Each path below is one point turned by a fixed rotation once a step. After each direction that follows a path, write how fast that rotation turns it, in degrees each step (0 if it stays still).
Each turn is a multiple of 5 degrees from 10 to 175, or 0.
Each row of a path follows its step; steps can be skipped.
Path 1:
step 0: [ -7,   1,  52, -11, -17,  13,  27,  -3,  -5,  -5,   8,  10, -17, -13, -18,
   4,  13,   8,  11, -22,   1,  -7,  -4,  -9,   4,  -8,   3, -26,   0,  -5,
  -2,   3,  20,  33,   4,   4, -15, -14,   0,  -3,  12,  -8,   5,  -4,  -2,
   7,  19,  13, -39]
step 1: [ 22,  22,  -9, -17,  24,   0,  -6,   0,  -3,  -7,   0, -14,  24,  -5, -18,
 -19,  11,   9,   1,  16,   8,   5, -19, -12,   4,  10,  25, -10,  29,  11,
 -35, -18,   1,   7,  32,   1,  32, -19,  -5, -22,   0,  -5,  11,  -8,   6,
   2,  -3,  -3,  -2]
step 2: [ -9, -17, -27,  -6, -19,   6, -13,   4,  -3, -10, -32,  -9, -17,   8,   2,
   6,  13,  28,  -2,  13,  14,  -9, -15,  16, -25,  14, -12,  14,  -2,  -9,
  20,  -8,  -7,  -6,  38,  16,  -3,   3,  -5,  21, -20,  -2,  -5, -17,  34,
   0,   2, -12,  -9]
step 3: [ -1,  20,   1,  -2,  -5,   8,  14, -18, -15, -20,  -8,  11,   3,  29,  13,
   9,  12, -11,  20, -50,  -8,  -2, -22,  16,   6,   6,  -2, -11,   3, -24,
  15, -15,   6,  13,   0,   1, -12,  11,  -8,  24,  20,   6,  20,  22, -17,
 -16,  -3,  -9, -10]
step 4: [ -9,   3,  -3, -26,  10, -10, -42,  -7,  19,  -1,   6,  38,  15,   0, -37,
  -6,   3, -16,  -3,  -4,  -3,   5, -14, -11,  -2,  34,  19, -14, -15,  -8,
 -20,   5,   3, -12,   1, -19,   7,   0,  12,  -3,   9,  -1,   5,   2,  -5,
   9,  -6,  24, -19]
step 5: [ -7,  -2,   3,  -6,  -4, -11,   8,  24,   3, -24,  15,  -9, -18,  -6, -21,
  -1,  10, -23,   5,  32,  22,   4,  11,   0,  -4, -13,  12, -16,   1,  -8,
  11, -23, -20, -21,   8,  12, -13,   0,  19,  26, -13, -16,  28, -15,  33,
  13,   1,  -5,  13]
step 6: [ 16, -16,  -5,   5,  -8,  -1,   7,  32, -23,  -5,   3, -15, -18,  13,   2,
  19,  -7, -13,  12,  -9,  -2,   4, -28,   6,   0,  10, -15,   4,  -8,  10,
  -4, -21, -16,   5,  10,  23,   1,  33,  -4, -19,  11,   1,  17, -14, -48,
 -14,   0, -13,  -8]
step 7: [  8,  -6,  -1,   7,  -5, -22, -17,  -6,  43,  -9,   0,  -9,  -4, -21,   7,
 -10,  13,  12, -15, -23,  16,  13,  -3, -13, -24,  22,  12,   0,   1,  -9,
   8,  15, -13,   8,   7, -10, -15, -21,  -7,  14,   9, -14,  -9,   4, -48,
  -5,  -1,  13, -15]
step 8: [ 11,  16,  23,   6, -26,   5,   3,   7,  -1,   0, -10, -12,  -3,  -7,  -3,
   2,   4,  -1,  -4,  14,  27,  11,  -6,   6,  -2,  -6,   5, -40, -21,  16,
 -30,   2,  19,  -6,   4,   9,  -4, -16,  10,  32,  35,   6,   2,   8,  28,
  -3,  -3,  26,  12]
step 9: [ 19,  10,   4,  -9,  -1,  37,  12,  16,  -7,   5,  -8,   4, -19,  14, -30,
   8, -15,  18, -13,  21,  13,   7, -14, -28,  28,   9,  21,   0,  10,  -8,
  -5, -22,  -3,  18,  13,  -6, -14,  18,  -8,  -8,  -5,  21,  -2, -15,  -6,
  -2,  27, -20,  -7]
step 10: [ -8, -10,  -2,  -2,   3,  -7,  -7,   7,  25, -30,   4,   8,   4, -18,  31,
   0,  -3,  -2,  -2,  -1,   1, -12, -35, -13,   2,  10, -36,   4,  32,  -9,
   4,  -6,  -7,  25,  51, -14,   0, -16,  -3,   0,  -4,  -3,   2,   7,   1,
  10,  -2,  -9,   0]
step 11: [ -1,  21,  -7, -12, -13,  29, -34, -13,   0,  -5,   6, -26,   3,  22,  20,
  -8,  15,  -9,   9,   5,  -2, -20,  -6,  12, -24,  -8,  -2, -20, -13,   2,
  -2,  -1, -22,   9,  -1,   0,   0,   5, -27,  17,  19,   0,   3,   2,  18,
 -10, -21,  24, -33]
Directions:
[ 4,  2, -1, -2,  3, -7,  1,  0,  2,  5,  5,  1,  2, -9, -5,  9, -1, -2,
  3, -5,  4, -2, -6,  3,  0, -3, -1,  2,  7, -2,  2, -1,  9,  6,  0, -3,
 -7,  8, -1, -6, -4,  2,  1, 12, -5, -3,  5, -1, -8]	115
[ -3,   2,  -1,   2,   3,  -9,  -4,   1,   1,  -1,   1,   5,  -1,   1,  -7,
   1,  -2,  -4,   0,   0,   2,   4,  -4,   2,  -6,  -1,   1,   1,  -7,  -1,
   7,  -3,  -2, -10,  -5,   8,  -2,   3,  10,   3,  -2,   0,   7,  -1, -13,
  -5,   0,   4,  10]	35
[  0,  -2,  -3, -11,   1,  -1,   4,  -8,  -2,   7,   0,  -9,   1,   3,  -2,
   5,  -2,   2,  -2,   9,   4,  11,   1,   1,  -4,  -2,  -3,  -4,  -8,   5,
   4,  -5,   1,   1,   1,  -2,   1,   5,   2,   5,  -1,   1,   0,   5,   1,
  10,  -4,  -8,   0]	110
[ 3, -1,  1,  4,  0, -2, -2, -6, -8,  0,  2, -2, -7, -3, 11, -2,  5, -2,
  3,  2, -9,  7,  2, -3,  3,  2,  5,  5, -1,  3,  6,  1,  0, -7, -1, -1,
 -2, -2,  5, -9, -4, 10, -2,  7,  4,  4,  6,  6,  0]	0
[  1,   9,  -5,   1,   9,  -1,   3,   4,  -3,  -1,  -6,   2,   2,  -7,  -4,
  -1,   1,  -7,  -1,  -5, -12,  -3,   0,   1,  -4,   3,  -7,   0,  -2,   2,
   4,  -9,  -5,  -5,  -1, -10,  -5,   5,   0,   5,   1,   0,  -5,  -3,   5,
   3,  -4,   2,  -4]	45
Path 2:
step 0: [ -2, -28,  -3, -27,   4, -10,  39, -18,  21,  24,  42, -21,  34,  -2,  -2,
 -13,   0,  -1,  -1, -20,  -7,  27,   3,   5,   5, -22,  -2,  12,  -5,   0,
  -1,   0, -23,   4,  -1,  -8,   3,  12,   5,  21,   3,  11,  -2, -27,  -9,
   6,   0,  23,  -8]
step 1: [ 26, -14,  -2, -16,  13,  -4, -20, -17,  13,  48,  10,   5,  17,   5,  15,
 -25,  31,  17,  -3,   7,  18, -11,   5,   2, -13,  -5,  -2,  12, -33,   5,
   8,  -6, -24,  16, -13,  -2, -11,   9, -26,   5,   3,  -5, -13, -28,   0,
   5,   6,  12, -24]
step 2: [ 20,  -4,  -1, -22,   2,  -1, -11, -14,  -2,   5, -10,   0,  27,  12,  28,
 -13, -27,   8,   7,   9, -14,  15,   9, -18,  17, -15,  14,  10, -37,  33,
   0,   2, -18,  21, -13, -30,   1,  27,   4, -13,  -6,  -1, -33, -11, -23,
   8,  -4,   1,   1]
step 3: [  7, -31,  10, -16,  39,  -9,  -3,  22, -16,  -6, -11, -15,  15,  16,  13,
  -9,  29,  17,   7,  -2,  -4,  19,  29,  -6,  -3, -14, -12,  22, -15,  24,
  -7,  10,  13, -11, -38, -15,  11,  -5,  -6, -23,  -3,  -6, -29,   0,   2,
  -7,   3,  -4, -12]
step 4: [ 19,  -1,   1,  11,  29,  12,  21,   5,  -1, -17,  -1,  21,  24,  -8,   4,
   0,  16, -23,  21, -20,   9,  12,  35,  -9,  26, -33,  -5,  15,  -6,   6,
   3,  19, -25,  14,   1, -17,   0,  -7, -10, -10, -13, -11, -16, -20,   2,
 -28, -18, -20,  -2]
step 5: [  4, -27, -14, -23,  19,   7,   4,   1,  -6, -32,  -6, -29,  32,   8,  15,
 -18,  27, -22,  -9,  -5,  20, -14,  22,  -5,  -2, -29,  21,  19,   6,   6,
  21,   9, -25,   0,   0,  -4, -18, -17,  11,  29, -13,  -6,   8,   6,  -3,
  -3,   0,  -2, -14]
step 6: [ 30,  -6, -11, -18, -13,  -1, -16,  12,   5,   0,  13, -24,  15, -21,  17,
  -2,  18,   2, -11,  -1,  -2, -18, -14,   4,  -2, -20,   1,  30,  -4,  18,
   1,  11, -22,  21,   6, -15,  -2, -26,  20,  10,   7, -18, -10, -27,  20,
 -39, -29,   7,  10]
step 7: [-16,  -8, -42,   5, -14,  10, -17,   2,   8, -10,  -9, -14,  21, -16,  29,
  -5,  12, -13,   1,  -5,  13,   2,  -9,  -5, -12, -19,  19,  23, -42,  13,
 -20,   4,   0,   6, -17,   5,  27,  20,  26,   7,   2, -24,   0, -11,   4,
 -21,   3,   4, -21]
step 8: [ 30, -22, -23,  -1, -13,  28,  -4,   2,   1, -13, -27, -19,  -6, -10,  40,
  -3,   6,   3,  20, -10, -11,   1,  13, -20, -19, -12,   3,  12, -25,  -9,
 -13,  11,  24,   1,  12,  11,  -7,   0, -22, -10,  12, -18, -30,   1,  14,
 -20,  -4,  18,   9]
step 9: [  6, -27, -15,  12,  -3,  -5,  11,  -1,  -3, -35,  -4, -18,  22,   1,   2,
  -2, -26,   0,   9, -39,  -9,  17,  19,  -1,  17,  13, -10,  31,  -8, -25,
  -2,  -4,   4,  19,  -9,  21,   8,   3,   4,  18,  -7, -14, -35,  -1,   6,
 -31,  17,   8,  -3]
step 10: [  6, -33, -27,  17,  -4,  -8,   6,   6,   1, -23,  12,   3,  21,  -4,  29,
  10,  28,  29,  10, -23,  10,   7,  -3,   3, -23,   3,  -8,   7,   8, -21,
  19, -16, -29,   0,  24,  15,  -8, -12, -13,  -1, -16,  12, -31,   0,  13,
 -13,   3,  -1, -23]
step 11: [  7, -14,  -5, -15, -24,   1,   0, -40,  22, -18,  15, -14,  42,  20,  12,
  18,  -4,  -3,  19, -17,   5,  -2,  -7,   8,  -2,   7,  -2, -11, -12,   5,
  -1,   9, -36,   4,  12,  21,   9, -10,   3,  15,  22,  24, -25,  -7,  -7,
 -19, -21,   0,  -8]
Directions:
[ -6,  -4,   1,   3,  -3,  -2,   2,  -2,   0,   3,   1,  -2,   8,  10,   2,
  -4,  -8, -11,   8,   1,   6,   1,   0,  -4,  -2,   3,  -4,   5,   6,   0,
  -2,  -1,   3,   1,  -4,   0,   5,   6,  10,   4,  -5,  -3,   1,   0,   7,
   9,  -5,  -1,   0]	160
[ 5, -4,  0,  7,  6, -2,  6, -1, -7, -8,  6,  0, -1,  0, -7,  4,  3,  2,
  4, -6,  6,  6,  8, -1,  7,  0, -1,  7,  0, -5,  1,  1,  8, -8,  8,  2,
 -6,  2, -2,  1, -6, -1,  4,  0, -2,  2,  0,  1,  6]	70
[-3,  5, -4,  2, -3,  5,  5, -4, -6, -2,  4, -7,  1,  7, -4, -1,  0,  0,
 -6,  2, -4, 11, -2, -4,  9,  0, 11, -6,  3, -1, -2,  1, -8, -1, -3, -1,
  1,  7,  5, -2, -3, -3,  1,  0,  1, -6,  8,  2, -6]	155
